128 stands for zero in the data rows.
Here are some points, one per row:
136/121/159/108/075/118/155/143/069/116/133/147/169/131/136/118/115/144/142/111/115/102/130/143/123/118/122/128/108/118/114/137/096/131/152/128/173/109/123/117/124/173/112/141/160/100/145/125/096/179/160/159/113/141/119/152/107/097/143/126/188/126/157/122
162/169/126/107/064/135/103/098/166/074/127/119/115/127/123/089/135/121/153/114/093/148/115/100/118/139/159/117/113/140/148/114/145/157/140/137/130/144/116/166/166/116/143/121/101/126/110/123/132/161/128/157/091/120/160/169/167/160/119/118/126/119/106/107
123/119/144/117/149/121/088/178/120/094/129/135/112/128/114/142/118/178/120/105/120/091/169/141/128/130/128/100/089/123/125/157/100/157/168/133/103/154/086/121/135/097/136/159/098/118/112/118/147/138/139/104/138/079/131/089/117/151/085/138/152/125/126/109
163/064/154/132/104/165/111/119/135/128/092/152/115/180/146/145/145/116/102/120/117/175/135/156/105/109/155/105/127/122/132/116/122/119/098/119/112/140/143/152/075/139/143/142/097/132/132/140/146/146/134/122/134/141/113/140/086/125/132/117/114/064/124/149
168/133/123/126/148/147/121/171/107/143/158/109/172/144/125/108/142/118/092/149/095/118/141/087/131/166/153/159/143/134/110/120/123/101/147/125/161/122/140/162/055/111/124/115/115/097/130/140/110/090/150/116/140/065/146/159/148/153/122/124/122/137/111/137
110/154/130/145/123/147/134/130/122/140/155/117/124/121/113/163/142/114/155/108/113/085/120/116/118/072/171/134/122/113/148/141/148/126/089/119/131/103/115/096/115/086/104/138/146/141/091/163/103/148/122/158/095/108/138/145/084/139/094/158/105/121/116/183
080/137/104/122/155/140/142/161/143/099/086/124/165/144/141/096/129/108/096/092/166/145/122/093/155/126/096/116/113/154/130/113/119/132/110/127/136/121/131/102/107/166/132/129/140/169/092/173/137/126/147/153/114/134/154/117/148/116/088/125/141/093/152/110
132/146/146/145/142/115/145/116/118/109/149/131/119/117/135/091/127/108/097/150/124/127/125/188/124/144/162/129/160/139/086/104/065/183/103/156/097/085/161/082/134/092/120/142/129/099/111/160/125/145/111/124/149/150/140/111/139/158/150/108/124/125/129/117
150/104/086/114/096/108/126/110/170/145/149/126/136/107/136/114/101/144/123/144/120/131/168/078/128/140/078/139/119/163/167/127/128/150/118/126/136/123/133/117/116/106/109/147/171/084/122/112/132/118/118/093/109/159/119/088/115/132/124/113/156/083/116/182
085/121/141/123/147/144/105/153/116/152/086/151/104/121/109/071/150/117/126/177/163/138/140/095/113/135/135/090/134/112/094/117/134/140/102/119/167/151/108/136/160/116/123/124/117/103/186/134/115/126/087/164/114/144/118/124/119/137/120/136/153/145/125/170
136/153/131/165/152/109/120/106/145/132/088/110/102/129/122/111/115/101/138/132/111/069/168/122/135/135/143/125/138/104/150/124/155/125/120/145/121/081/148/147/130/136/139/149/119/140/157/126/131/114/170/105/129/130/059/146/120/131/098/092/132/108/198/110
149/164/124/110/136/145/130/129/136/069/139/149/124/113/130/145/110/142/091/119/115/120/144/107/093/110/095/137/087/138/106/124/139/119/110/130/081/131/189/111/112/146/119/139/084/137/173/090/075/115/086/150/145/129/147/138/126/112/125/131/102/154/144/143
127/148/120/121/136/140/172/146/063/115/133/144/108/109/141/111/087/138/155/175/122/126/092/122/175/141/116/099/084/131/147/100/136/137/156/139/109/112/091/137/079/112/152/122/109/168/129/138/124/118/126/111/096/159/106/123/115/159/167/135/085/121/114/126
153/093/100/100/150/144/154/091/127/135/157/142/103/148/136/118/143/128/172/132/161/122/134/143/116/153/147/116/127/136/108/133/131/130/166/084/163/098/147/130/128/137/127/121/162/130/154/143/108/147/100/105/145/147/160/111/138/106/043/148/086/117/138/089
148/120/112/128/125/102/121/105/122/164/158/174/129/131/175/158/183/114/121/111/125/137/157/133/128/116/111/102/121/099/133/122/132/117/094/169/115/108/062/103/116/136/117/098/117/142/162/136/124/121/144/109/092/118/159/120/177/118/124/089/139/164/127/118
131/120/180/087/139/141/158/091/179/106/155/100/092/116/112/122/126/152/123/108/106/170/101/111/161/115/142/112/153/117/101/141/121/118/146/156/140/138/099/090/134/165/152/104/143/124/119/146/106/073/122/088/131/116/102/142/086/142/127/133/146/135/147/145
117/167/109/140/089/125/136/112/118/154/097/133/117/131/144/153/109/101/163/117/118/150/187/128/111/163/128/108/167/135/091/146/091/117/180/144/125/140/144/160/130/117/111/112/098/169/080/148/106/101/112/141/144/130/125/113/120/102/143/158/153/138/141/163
142/131/088/099/172/130/138/165/109/119/112/108/100/132/141/186/125/145/147/119/088/190/107/122/107/124/095/122/122/119/128/126/164/126/105/129/144/098/134/147/150/125/086/124/137/073/111/167/145/147/122/144/162/135/087/124/151/145/144/129/150/149/134/106
098/134/173/136/154/146/123/074/120/145/137/128/140/092/124/151/098/153/124/123/136/139/113/077/087/124/125/146/129/130/111/120/106/156/107/071/173/111/140/136/133/104/124/115/069/154/121/122/164/140/180/079/110/147/148/127/116/110/144/120/134/151/125/113
120/121/135/163/114/087/104/096/112/103/141/151/159/124/167/125/101/150/124/118/137/130/105/149/152/126/109/122/178/163/131/114/163/119/123/126/167/159/117/141/131/143/077/124/112/139/133/129/154/128/116/145/152/094/134/114/096/195/115/145/090/136/170/130
092/116/160/166/147/127/167/140/144/102/121/194/091/099/158/099/141/139/141/120/098/128/128/129/119/164/135/139/124/109/178/145/151/099/107/111/096/130/133/167/141/123/120/132/178/121/111/122/128/103/148/128/172/120/180/130/124/106/149/120/155/127/093/125
131/124/152/175/162/165/111/117/160/107/128/109/163/153/151/156/134/133/181/148/102/141/134/119/174/139/115/165/158/111/100/099/106/113/147/151/109/154/116/122/122/127/140/171/150/120/159/109/142/152/147/165/107/162/115/104/140/103/118/148/109/156/109/133
106/152/119/109/136/140/141/135/140/146/132/106/163/136/144/136/092/104/119/103/099/100/129/164/121/132/140/076/168/110/141/132/142/163/089/111/153/136/112/103/114/161/163/142/120/146/136/066/126/121/129/118/174/157/116/133/176/135/125/169/136/116/079/134
129/094/149/105/114/096/102/110/091/139/091/127/134/138/128/153/135/144/065/126/126/117/128/102/153/110/109/135/155/077/147/147/160/165/171/152/118/116/175/134/142/096/160/118/144/124/117/135/116/102/141/150/107/171/163/128/122/140/132/174/108/142/119/101
160/123/124/148/142/090/117/184/176/158/121/158/088/146/116/132/109/136/129/094/135/115/141/108/142/142/160/146/109/125/152/090/100/128/127/114/156/142/154/073/139/159/094/080/136/133/130/103/140/130/117/149/104/122/105/133/118/115/172/148/106/139/098/095
132/130/109/135/128/149/121/110/082/110/116/094/106/129/115/093/164/165/159/136/163/128/161/134/070/108/131/163/161/131/166/133/164/120/147/118/133/138/106/069/110/159/132/155/111/100/107/129/153/091/121/140/127/120/134/118/152/108/183/118/116/117/138/114
102/134/109/118/156/119/108/122/119/145/165/118/129/207/114/111/093/117/132/132/128/136/111/152/137/111/115/166/124/123/180/174/075/144/134/104/098/114/107/160/161/144/110/111/107/121/162/147/140/093/112/152/123/143/140/153/120/112/130/099/120/129/122/148
146/118/141/140/103/136/143/167/153/126/119/105/141/144/166/128/137/135/137/153/151/099/069/148/124/140/120/134/147/144/148/179/153/117/130/132/111/154/181/106/161/120/127/127/081/145/154/181/105/141/132/076/087/104/109/119/148/125/126/143/164/143/098/135
139/144/130/099/158/108/157/133/136/132/096/124/164/137/101/138/171/152/153/102/141/102/118/165/116/136/122/121/100/150/148/113/098/069/120/156/158/142/148/148/170/114/162/108/128/109/112/101/123/124/149/121/129/159/142/110/141/151/143/111/088/122/154/177
162/116/118/135/125/108/080/130/124/147/109/105/142/105/096/101/129/146/098/137/116/172/092/141/097/152/118/110/129/153/146/134/123/120/136/104/113/104/100/107/141/106/142/159/172/200/126/126/088/157/150/137/158/113/110/139/111/110/124/119/105/179/125/144
105/130/083/159/124/182/076/129/124/136/142/129/109/099/122/111/157/127/113/110/120/107/084/162/133/116/120/100/123/155/098/151/118/151/130/165/125/160/140/157/105/131/103/093/165/105/114/103/152/111/145/098/108/142/113/140/122/077/133/147/111/135/148/124
101/105/154/134/092/112/111/154/123/099/105/093/120/104/161/154/122/077/128/173/130/126/128/142/112/103/115/147/118/138/125/114/090/068/125/115/139/072/104/125/150/125/142/108/142/119/117/084/160/105/073/105/112/112/138/144/138/126/107/152/120/121/128/105
135/115/126/121/105/101/143/123/116/126/124/118/150/182/120/106/170/115/169/125/170/127/121/101/144/098/144/158/082/134/089/147/142/175/094/147/126/133/138/159/118/131/118/152/155/167/111/088/141/111/108/097/172/121/110/126/115/143/142/127/146/167/111/119
105/131/115/128/127/075/137/082/155/159/107/091/139/100/129/169/127/137/128/164/128/090/101/106/110/137/150/108/096/136/111/149/117/110/145/127/099/176/122/113/087/128/130/113/136/122/158/164/158/142/123/166/171/137/136/164/121/134/135/114/135/101/114/104
108/103/111/139/122/132/128/114/143/139/158/137/140/131/066/137/148/131/100/143/073/122/133/161/173/148/119/133/095/127/086/128/184/111/144/096/132/100/145/117/152/136/140/143/108/161/124/135/161/138/106/138/108/099/139/111/151/123/171/142/158/096/149/143
117/162/095/152/119/135/155/120/107/108/177/122/135/128/155/149/156/111/075/107/183/167/156/138/151/136/153/147/112/128/134/126/145/117/142/108/141/154/111/124/177/080/164/110/130/107/138/104/116/135/134/143/144/129/074/131/105/110/128/104/142/106/112/109
118/154/128/104/113/125/126/147/142/197/141/156/112/101/114/101/119/131/117/136/144/153/131/118/146/102/139/168/152/117/112/159/113/076/097/112/086/151/115/156/114/158/135/171/121/104/101/118/109/175/136/116/123/143/115/117/152/157/118/158/111/126/158/087
134/120/187/098/119/151/151/134/138/155/125/131/146/099/071/136/126/061/151/120/151/135/112/159/135/127/088/135/137/132/176/096/150/148/152/134/105/151/130/129/096/094/105/110/120/116/122/109/128/127/109/154/141/105/122/097/123/108/110/086/140/141/135/104
138/105/096/139/127/132/134/149/121/122/132/124/114/109/095/164/061/138/130/139/188/115/139/136/129/105/128/137/167/100/096/081/143/139/123/154/111/136/129/167/161/175/155/124/165/129/126/136/126/152/136/111/122/085/166/143/136/121/138/073/124/120/103/161
These points spread out most along one direction. Take the direction at right angles to it along which they spread out most. Go by this last direction. For each point below, how far along it does it lie, from 0 to 99? 50 is the average, and the first point above lies past it. One standard deviation of the points above along it is 16.
105/131/115/128/127/075/137/082/155/159/107/091/139/100/129/169/127/137/128/164/128/090/101/106/110/137/150/108/096/136/111/149/117/110/145/127/099/176/122/113/087/128/130/113/136/122/158/164/158/142/123/166/171/137/136/164/121/134/135/114/135/101/114/104 --> 56
127/148/120/121/136/140/172/146/063/115/133/144/108/109/141/111/087/138/155/175/122/126/092/122/175/141/116/099/084/131/147/100/136/137/156/139/109/112/091/137/079/112/152/122/109/168/129/138/124/118/126/111/096/159/106/123/115/159/167/135/085/121/114/126 --> 45
168/133/123/126/148/147/121/171/107/143/158/109/172/144/125/108/142/118/092/149/095/118/141/087/131/166/153/159/143/134/110/120/123/101/147/125/161/122/140/162/055/111/124/115/115/097/130/140/110/090/150/116/140/065/146/159/148/153/122/124/122/137/111/137 --> 31
117/167/109/140/089/125/136/112/118/154/097/133/117/131/144/153/109/101/163/117/118/150/187/128/111/163/128/108/167/135/091/146/091/117/180/144/125/140/144/160/130/117/111/112/098/169/080/148/106/101/112/141/144/130/125/113/120/102/143/158/153/138/141/163 --> 62
092/116/160/166/147/127/167/140/144/102/121/194/091/099/158/099/141/139/141/120/098/128/128/129/119/164/135/139/124/109/178/145/151/099/107/111/096/130/133/167/141/123/120/132/178/121/111/122/128/103/148/128/172/120/180/130/124/106/149/120/155/127/093/125 --> 24
132/146/146/145/142/115/145/116/118/109/149/131/119/117/135/091/127/108/097/150/124/127/125/188/124/144/162/129/160/139/086/104/065/183/103/156/097/085/161/082/134/092/120/142/129/099/111/160/125/145/111/124/149/150/140/111/139/158/150/108/124/125/129/117 --> 67
080/137/104/122/155/140/142/161/143/099/086/124/165/144/141/096/129/108/096/092/166/145/122/093/155/126/096/116/113/154/130/113/119/132/110/127/136/121/131/102/107/166/132/129/140/169/092/173/137/126/147/153/114/134/154/117/148/116/088/125/141/093/152/110 --> 65
131/124/152/175/162/165/111/117/160/107/128/109/163/153/151/156/134/133/181/148/102/141/134/119/174/139/115/165/158/111/100/099/106/113/147/151/109/154/116/122/122/127/140/171/150/120/159/109/142/152/147/165/107/162/115/104/140/103/118/148/109/156/109/133 --> 71
150/104/086/114/096/108/126/110/170/145/149/126/136/107/136/114/101/144/123/144/120/131/168/078/128/140/078/139/119/163/167/127/128/150/118/126/136/123/133/117/116/106/109/147/171/084/122/112/132/118/118/093/109/159/119/088/115/132/124/113/156/083/116/182 --> 40
149/164/124/110/136/145/130/129/136/069/139/149/124/113/130/145/110/142/091/119/115/120/144/107/093/110/095/137/087/138/106/124/139/119/110/130/081/131/189/111/112/146/119/139/084/137/173/090/075/115/086/150/145/129/147/138/126/112/125/131/102/154/144/143 --> 29
146/118/141/140/103/136/143/167/153/126/119/105/141/144/166/128/137/135/137/153/151/099/069/148/124/140/120/134/147/144/148/179/153/117/130/132/111/154/181/106/161/120/127/127/081/145/154/181/105/141/132/076/087/104/109/119/148/125/126/143/164/143/098/135 --> 27
153/093/100/100/150/144/154/091/127/135/157/142/103/148/136/118/143/128/172/132/161/122/134/143/116/153/147/116/127/136/108/133/131/130/166/084/163/098/147/130/128/137/127/121/162/130/154/143/108/147/100/105/145/147/160/111/138/106/043/148/086/117/138/089 --> 86
136/153/131/165/152/109/120/106/145/132/088/110/102/129/122/111/115/101/138/132/111/069/168/122/135/135/143/125/138/104/150/124/155/125/120/145/121/081/148/147/130/136/139/149/119/140/157/126/131/114/170/105/129/130/059/146/120/131/098/092/132/108/198/110 --> 67
